In the data rows, 128 means zero.
Some points:
c(141, 137, 119, 125, 138, 132, 113, 130, 113, 113, 125, 115, 127, 144, 149, 129, 120, 130, 121, 133, 133, 102, 139, 129)
c(117, 124, 122, 131, 139, 103, 102, 137, 110, 130, 133, 115, 142, 128, 123, 120, 115, 128, 119, 127, 125, 131, 162, 144)
c(129, 158, 108, 127, 118, 133, 155, 116, 116, 108, 148, 134, 101, 132, 090, 159, 110, 146, 131, 090, 109, 140, 095, 162)
c(184, 162, 086, 137, 110, 110, 119, 094, 140, 094, 083, 105, 045, 093, 119, 116, 107, 070, 145, 161, 127, 138, 123, 119)
c(097, 113, 146, 123, 091, 149, 141, 142, 110, 102, 144, 135, 134, 142, 116, 105, 145, 106, 125, 140, 094, 174, 163, 098)
c(137, 171, 157, 095, 112, 097, 130, 141, 165, 134, 127, 102, 170, 142, 115, 083, 118, 135, 137, 147, 148, 145, 070, 113)
c(138, 115, 156, 140, 155, 141, 125, 161, 128, 109, 110, 126, 115, 144, 160, 134, 130, 151, 111, 143, 109, 124, 117, 128)
c(114, 140, 076, 174, 131, 113, 132, 043, 144, 147, 124, 198, 079, 184, 115, 120, 168, 107, 155, 170, 143, 127, 129, 096)
c(140, 136, 118, 126, 140, 132, 114, 132, 116, 112, 127, 114, 128, 144, 150, 127, 120, 129, 121, 131, 134, 104, 140, 132)
c(097, 087, 126, 148, 111, 147, 175, 127, 138, 145, 086, 130, 147, 097, 147, 137, 110, 137, 159, 141, 126, 087, 147, 154)
c(155, 134, 111, 124, 163, 126, 114, 149, 112, 116, 115, 110, 132, 150, 163, 141, 127, 110, 131, 128, 121, 100, 122, 132)
c(111, 122, 150, 097, 073, 132, 094, 156, 229, 174, 120, 164, 159, 080, 141, 154, 185, 105, 170, 053, 141, 146, 138, 127)
c(162, 115, 208, 137, 188, 203, 113, 039, 092, 164, 181, 079, 154, 104, 047, 146, 186, 064, 111, 102, 120, 143, 132, 127)
c(112, 092, 114, 155, 114, 149, 159, 127, 133, 141, 091, 147, 156, 087, 136, 142, 120, 160, 165, 130, 131, 103, 154, 139)
c(132, 155, 099, 132, 123, 129, 160, 120, 116, 117, 160, 149, 109, 126, 090, 165, 096, 142, 118, 089, 100, 153, 089, 169)
c(113, 120, 128, 125, 135, 117, 097, 137, 117, 130, 131, 107, 131, 131, 119, 126, 120, 133, 124, 131, 128, 125, 155, 135)
c(110, 129, 129, 128, 132, 126, 106, 119, 125, 122, 142, 111, 121, 133, 115, 132, 136, 147, 117, 136, 126, 113, 158, 117)
c(108, 120, 124, 129, 137, 112, 102, 126, 122, 121, 138, 119, 121, 134, 120, 116, 132, 139, 124, 131, 118, 116, 148, 119)
c(106, 131, 125, 104, 152, 113, 122, 101, 111, 126, 101, 115, 111, 150, 163, 118, 129, 124, 112, 077, 212, 161, 126, 076)
c(059, 138, 132, 132, 158, 117, 144, 068, 116, 136, 158, 176, 100, 139, 159, 103, 180, 133, 094, 141, 122, 128, 123, 066)
c(102, 125, 133, 128, 143, 108, 095, 132, 121, 126, 141, 115, 122, 130, 115, 117, 131, 137, 122, 125, 113, 110, 152, 119)
c(129, 113, 130, 111, 075, 143, 099, 140, 213, 172, 119, 167, 149, 080, 135, 147, 176, 142, 162, 065, 137, 149, 156, 120)
c(109, 121, 123, 130, 137, 111, 101, 126, 120, 123, 139, 120, 122, 133, 121, 117, 133, 136, 122, 131, 117, 113, 145, 119)
c(130, 160, 109, 129, 118, 132, 154, 112, 115, 109, 150, 136, 103, 131, 092, 156, 108, 148, 131, 090, 106, 143, 095, 162)
c(146, 125, 108, 125, 146, 140, 122, 137, 130, 117, 114, 109, 131, 145, 163, 119, 109, 125, 141, 131, 109, 112, 115, 151)
c(136, 114, 158, 142, 154, 138, 125, 161, 126, 110, 109, 125, 114, 145, 159, 136, 129, 153, 111, 143, 108, 125, 114, 126)
c(108, 122, 122, 132, 138, 106, 100, 121, 120, 123, 143, 126, 121, 130, 126, 109, 135, 139, 123, 129, 109, 111, 137, 113)
c(121, 103, 103, 124, 122, 131, 102, 117, 102, 123, 137, 126, 129, 138, 136, 111, 141, 122, 117, 158, 136, 117, 125, 139)
c(112, 121, 127, 124, 134, 119, 098, 136, 116, 127, 132, 106, 133, 131, 120, 131, 123, 134, 123, 131, 131, 123, 156, 133)
c(082, 148, 181, 114, 121, 101, 106, 149, 159, 111, 134, 126, 154, 115, 113, 113, 106, 092, 171, 135, 146, 117, 090, 121)
c(113, 119, 126, 127, 135, 112, 098, 137, 117, 129, 130, 107, 135, 132, 118, 127, 121, 132, 123, 131, 129, 124, 156, 136)
c(154, 135, 109, 122, 162, 128, 113, 147, 114, 113, 116, 110, 135, 149, 164, 141, 128, 113, 131, 128, 122, 101, 123, 134)
c(110, 125, 129, 130, 133, 126, 107, 121, 126, 120, 143, 110, 120, 134, 116, 130, 137, 146, 118, 135, 128, 114, 157, 117)
c(105, 122, 125, 127, 100, 149, 145, 142, 110, 111, 146, 134, 127, 140, 099, 116, 132, 117, 126, 126, 095, 171, 138, 114)
c(127, 136, 113, 136, 089, 095, 126, 163, 199, 157, 109, 193, 179, 142, 115, 188, 058, 059, 065, 143, 151, 136, 144, 098)
c(148, 123, 108, 118, 150, 140, 121, 139, 128, 114, 111, 111, 130, 147, 161, 120, 111, 125, 143, 131, 110, 110, 114, 151)
c(152, 146, 123, 125, 108, 097, 139, 067, 138, 094, 110, 109, 092, 116, 145, 137, 119, 109, 141, 146, 115, 133, 146, 123)
c(108, 119, 126, 130, 139, 110, 101, 127, 121, 120, 139, 122, 121, 133, 120, 115, 132, 134, 124, 129, 118, 111, 147, 119)
c(132, 157, 101, 129, 120, 131, 161, 121, 115, 123, 161, 150, 106, 125, 092, 161, 092, 144, 116, 089, 098, 153, 091, 170)
c(140, 141, 119, 128, 140, 131, 113, 130, 111, 116, 125, 114, 128, 142, 153, 129, 121, 130, 122, 131, 130, 105, 139, 132)
c(111, 142, 149, 119, 155, 104, 113, 104, 100, 130, 097, 116, 101, 147, 172, 113, 122, 120, 102, 057, 208, 150, 118, 069)
c(114, 121, 125, 132, 144, 095, 102, 140, 110, 130, 131, 114, 148, 125, 121, 118, 110, 121, 115, 124, 123, 136, 166, 151)
c(119, 089, 123, 135, 131, 148, 171, 136, 135, 140, 083, 130, 147, 106, 145, 134, 106, 134, 162, 138, 111, 085, 135, 149)
c(250, 139, 159, 082, 161, 070, 193, 136, 146, 167, 134, 109, 151, 152, 141, 084, 138, 164, 102, 142, 211, 143, 068, 133)
c(127, 111, 134, 104, 078, 144, 099, 142, 216, 175, 119, 168, 147, 080, 135, 148, 175, 140, 165, 066, 136, 150, 154, 122)
c(250, 139, 160, 081, 160, 070, 195, 135, 145, 167, 132, 107, 150, 152, 140, 086, 141, 165, 101, 141, 212, 141, 067, 135)
c(129, 140, 106, 126, 114, 146, 141, 132, 117, 121, 157, 134, 113, 136, 099, 161, 115, 154, 119, 099, 113, 125, 094, 146)
c(100, 115, 135, 123, 094, 150, 146, 147, 112, 111, 145, 136, 127, 140, 109, 104, 138, 102, 126, 136, 089, 180, 155, 100)
c(252, 139, 160, 081, 165, 070, 194, 133, 146, 168, 135, 110, 153, 151, 141, 085, 137, 165, 101, 141, 212, 144, 064, 134)
c(113, 174, 150, 172, 133, 177, 068, 231, 069, 101, 098, 170, 056, 110, 110, 087, 176, 091, 045, 208, 199, 164, 130, 136)
c(102, 115, 133, 124, 094, 149, 147, 146, 112, 108, 145, 136, 130, 138, 108, 108, 139, 104, 126, 137, 089, 178, 155, 097)
c(137, 117, 157, 142, 154, 140, 127, 162, 128, 110, 108, 126, 114, 144, 160, 133, 131, 151, 109, 141, 109, 123, 115, 126)
c(109, 091, 113, 160, 110, 149, 163, 126, 134, 141, 093, 143, 157, 086, 138, 142, 122, 159, 162, 129, 131, 102, 154, 138)
c(124, 139, 189, 177, 155, 152, 079, 124, 107, 196, 173, 094, 103, 143, 055, 174, 149, 087, 181, 119, 158, 134, 205, 161)
c(150, 137, 122, 123, 150, 136, 119, 139, 120, 116, 120, 111, 128, 146, 158, 120, 110, 123, 130, 126, 117, 096, 130, 140)
c(147, 138, 121, 126, 146, 135, 120, 140, 119, 115, 121, 108, 127, 147, 158, 124, 115, 121, 125, 125, 120, 093, 129, 139)
c(133, 157, 099, 129, 122, 129, 162, 121, 115, 120, 158, 149, 109, 125, 091, 162, 096, 143, 118, 089, 099, 154, 091, 170)
c(096, 087, 124, 146, 110, 146, 175, 127, 137, 146, 086, 128, 148, 098, 147, 139, 112, 138, 158, 140, 126, 089, 148, 154)
c(109, 121, 126, 130, 136, 110, 103, 125, 120, 120, 139, 120, 121, 132, 120, 114, 133, 136, 124, 130, 119, 110, 145, 119)
c(134, 158, 100, 132, 123, 129, 162, 121, 117, 120, 160, 148, 108, 124, 092, 161, 095, 144, 116, 089, 098, 153, 091, 170)
c(112, 143, 074, 180, 125, 112, 134, 039, 149, 145, 120, 198, 080, 190, 112, 123, 173, 105, 152, 170, 144, 126, 133, 100)
c(135, 154, 101, 128, 119, 127, 160, 122, 116, 120, 161, 151, 109, 122, 093, 167, 094, 143, 112, 089, 098, 153, 092, 171)
c(097, 084, 126, 146, 108, 147, 175, 125, 137, 145, 082, 130, 146, 099, 145, 140, 113, 138, 157, 141, 125, 089, 147, 154)
c(172, 097, 152, 126, 090, 158, 116, 106, 080, 137, 172, 155, 127, 091, 160, 127, 123, 099, 103, 129, 144, 139, 110, 115)
c(129, 114, 130, 108, 076, 145, 101, 142, 215, 171, 121, 167, 151, 081, 135, 146, 177, 140, 164, 064, 138, 149, 155, 121)
c(111, 094, 113, 155, 114, 151, 160, 125, 134, 140, 092, 145, 156, 086, 136, 140, 119, 160, 164, 131, 132, 103, 154, 137)
c(101, 115, 131, 125, 094, 150, 147, 149, 113, 110, 146, 134, 128, 137, 109, 108, 141, 103, 126, 138, 088, 178, 154, 098)
c(136, 169, 158, 095, 110, 095, 129, 140, 164, 130, 127, 101, 171, 142, 116, 087, 120, 136, 137, 149, 149, 146, 071, 116)
c(102, 114, 133, 120, 095, 152, 146, 147, 113, 106, 147, 137, 130, 139, 108, 109, 137, 103, 127, 140, 091, 177, 155, 099)
c(136, 170, 157, 096, 108, 096, 128, 142, 162, 131, 126, 103, 173, 143, 112, 088, 118, 135, 140, 149, 146, 144, 071, 114)
c(184, 164, 090, 137, 111, 109, 120, 092, 139, 094, 082, 108, 047, 095, 120, 118, 106, 067, 147, 160, 127, 137, 122, 119)
c(138, 169, 155, 097, 111, 093, 131, 140, 162, 134, 128, 100, 170, 141, 115, 088, 122, 136, 136, 149, 147, 144, 072, 115)
There is one direction along which these points spread out most. Take the direction at right angles to it along which they spread out most. Go by this last direction. For each point below, how far along it does it lie, from 0 to 99? The average is 50, and the first point in the table lies past the average. One standard deviation of the points above along it is 16.
c(118, 090, 115, 147, 126, 147, 161, 130, 134, 138, 088, 139, 150, 094, 136, 140, 114, 160, 168, 141, 124, 101, 146, 138) 34
c(142, 140, 119, 126, 140, 131, 114, 132, 113, 113, 127, 115, 129, 143, 150, 127, 119, 128, 123, 132, 131, 104, 139, 131) 58
c(162, 117, 207, 138, 188, 205, 113, 039, 093, 164, 183, 080, 156, 104, 048, 144, 186, 063, 110, 101, 119, 143, 133, 127) 62
c(134, 137, 108, 120, 118, 145, 140, 125, 120, 118, 154, 136, 122, 135, 099, 164, 117, 153, 111, 104, 110, 130, 102, 149) 55
c(088, 131, 105, 117, 146, 123, 125, 085, 127, 124, 146, 153, 098, 129, 142, 103, 151, 143, 106, 137, 122, 116, 117, 066) 62
c(132, 115, 173, 157, 142, 130, 120, 158, 116, 108, 111, 124, 113, 147, 173, 136, 138, 155, 107, 136, 103, 128, 113, 141) 57
c(107, 120, 121, 131, 141, 102, 101, 123, 118, 117, 140, 130, 121, 131, 125, 107, 137, 135, 126, 129, 111, 111, 136, 113) 59
c(140, 137, 118, 126, 140, 132, 114, 130, 116, 111, 126, 113, 127, 143, 148, 127, 119, 129, 122, 133, 133, 105, 138, 133) 58
c(046, 126, 128, 136, 133, 116, 128, 163, 135, 126, 147, 118, 156, 087, 128, 138, 098, 122, 147, 168, 161, 117, 109, 120) 45
c(148, 084, 100, 114, 092, 129, 100, 127, 113, 126, 151, 134, 149, 123, 144, 135, 111, 120, 100, 150, 124, 116, 127, 138) 51
c(107, 087, 120, 146, 119, 149, 170, 130, 135, 143, 085, 136, 150, 095, 143, 142, 113, 150, 165, 141, 124, 094, 147, 146) 33
c(134, 121, 167, 139, 160, 139, 130, 171, 122, 115, 104, 126, 115, 147, 170, 135, 132, 150, 103, 142, 100, 121, 119, 134) 57
c(133, 135, 091, 106, 151, 107, 095, 137, 092, 130, 125, 122, 138, 130, 173, 151, 142, 111, 117, 151, 133, 121, 126, 118) 59
